In the rows, 128 means zero.
Turns in one plane each, and the order they were made in; the first pair answered:
J229 (before -> after):
[148 138  97 144 150 116 119  63 138] -> [177 130 143 149 160 127 169 155 117]
[117  95 119 166 120 142 138  96  96] -> [118 105 151 123 117 112 168 135  84]
[132 168 125 117 145 109 140 111 124] -> [144 157 116 155 153 141 136 115 126]
J824 (before -> after):
[126 148 134 134 122 136 162 163  99] -> [116 152 142  94 107 111 138 157 120]
[112 129 137  89 113 108 112 133 124] -> [110 121 106 147 115 147 123 138  97]
[131 140 124 109 109 136  86 103 148] -> [148 134 119 162 134 169 127 112 119]
[100  73 174 152 133 140 157  82 127] -> [ 91  76 179 121 120 121 136  77 143]
J438 (before -> after):
[159 107 172 127 160 123 138 105 147] -> [175 118 143 154 168 141 134 108 140]
[136 111 124 133 139 149  86  81 175] -> [132 107 136 124 137 143  89  79 176]
[ 88 186  80 114 101 131 116 161 135] -> [ 70 171 122  82  95 109 128 154 142]
[ 89  98 139 129 111 119 140 103 109] -> [ 99  99 136 145 124 128 152 101 101]
Now pairs of rows:
Between the rows of a pair lie two turns.
[164 109 114 169 119 153 112 170 124] -> [178 113 143 148 134 136 132 182 126] : J438 J824
[122 118 120 155 141 152 139  97 127] -> [140 116 148 138 155 142 144 105 143] : J824 J229
[135 111 130 154 147 154 160  94  91] -> [125 117 121 141 142 142 148  69  96] : J229 J229
[100 137 120 136 120 113 143 141  63] -> [105 129  98 162 133 133 109  88  90] : J824 J229
[140 134 116 118 128 115 116  97 141] -> [159 119 134 148 139 142 134 131 135] : J438 J229
[113 141 106 156 156 118 173  89  81] -> [140 117 110 193 166 159 141  99 116] : J824 J229
[152 128  96 173 139 164 142 147 103] -> [159 133 110 128 155 133 100  79 158] : J824 J229
[137 139 130 100 169 103 135 106 132] -> [ 97 123 113 101 129 108 102  97 134] : J824 J438
[116 137 110 101 145 119  79 111 156] -> [100 115  96 157 142 159 101 108 128] : J438 J824
[145 112 116 157 154 145 128  88 134] -> [157 125 147 118 139 121 154 172 119] : J438 J229
[150 135 127 148 145 156 124 143 130] -> [156 142 135 129 147 143 122 150 138] : J438 J824
[110  77 130 143 119 155 120  73 115] -> [135  84 172 119 148 136 159  89 114] : J824 J229
[113  92 150 122 123 129 152 107 129] -> [122 103 150 102 125 114 141 101 142] : J438 J824
[143 135 102 165 156 159 124  99 131] -> [125 139 101 122 130 133  85  90 156] : J824 J824
[155 151  60 167 133 170 120 138 115] -> [132 165  49 131 123 138 104  95 122] : J229 J229
[118  86 171 133 105 142  89 159 160] -> [113  84 142 184 113 171 114 149 125] : J229 J824
[140 124  96 144 103 111  97 151 125] -> [161 133 104 148 123 112 119 163 120] : J824 J438
[100  89 166 133 132 116 131  98 136] -> [109  99 165 120 136 106 122  92 146] : J438 J824
[ 99 136 102 129 148 111 182  98  99] -> [ 99 150  65 132 127 116 147 106 104] : J438 J438
[120 111 107 142 131 144 178  85 124] -> [135 126 119 121 122 132 196 150 110] : J438 J229
[123 123 139 155 115 171 125 139 139] -> [112 122 141 138 101 161 112 141 145] : J438 J438
[156 141 123 155 122 114 130 174 108] -> [140 137 132 127 102  97 113 175 118] : J438 J438
[142 112 151 137 144 142  69 111 174] -> [131 122 157 107 138 118  71 105 173] : J229 J229
[102  89 126 166  99 143 124 108  99] -> [117 100 148 150 110 129 164 144  79] : J229 J438
[109 134 120 115 108 113 108 131 127] -> [112 141 124 121 121 109 141 129 104] : J824 J229
[ 92 105 154 109 134 113 125  85 146] -> [110 103 161 137 158 129 159  94 129] : J824 J824
[104 114 133 150 128 142 136 126 126] -> [109 124 139 139 135 130 154 131 117] : J229 J438
[135 136 129 149 166 101 159 125 133] -> [135 134 124 156 168 107 154 119 135] : J229 J229
[107  97 155 137 115 137 143 137 137] -> [ 98 100 146 126 109 129 128 112 147] : J824 J229
[157 146 171  71 133  89 145 154 148] -> [161 132 128 173 146 157 178 165 100] : J824 J824
[164 181 106 134 120 124 113 116 141] -> [163 178 120 120 108 121 112 150 142] : J229 J438
[137 135 118 110 115 143 135 163 137] -> [116 129 127  90 112 125 128 121 148] : J229 J438
[105 187  77 133  97 133 104 143 127] -> [131 197 129  83 126  95 130 144 143] : J824 J824
[ 75 149  95 143 127 105 153 124  85] -> [ 67 146 101 131 120  97 148 124  88] : J438 J438
[ 99 123 118 137  97 134 156 162  80] -> [ 82 130  96 127  89 122 129 118  91] : J438 J229
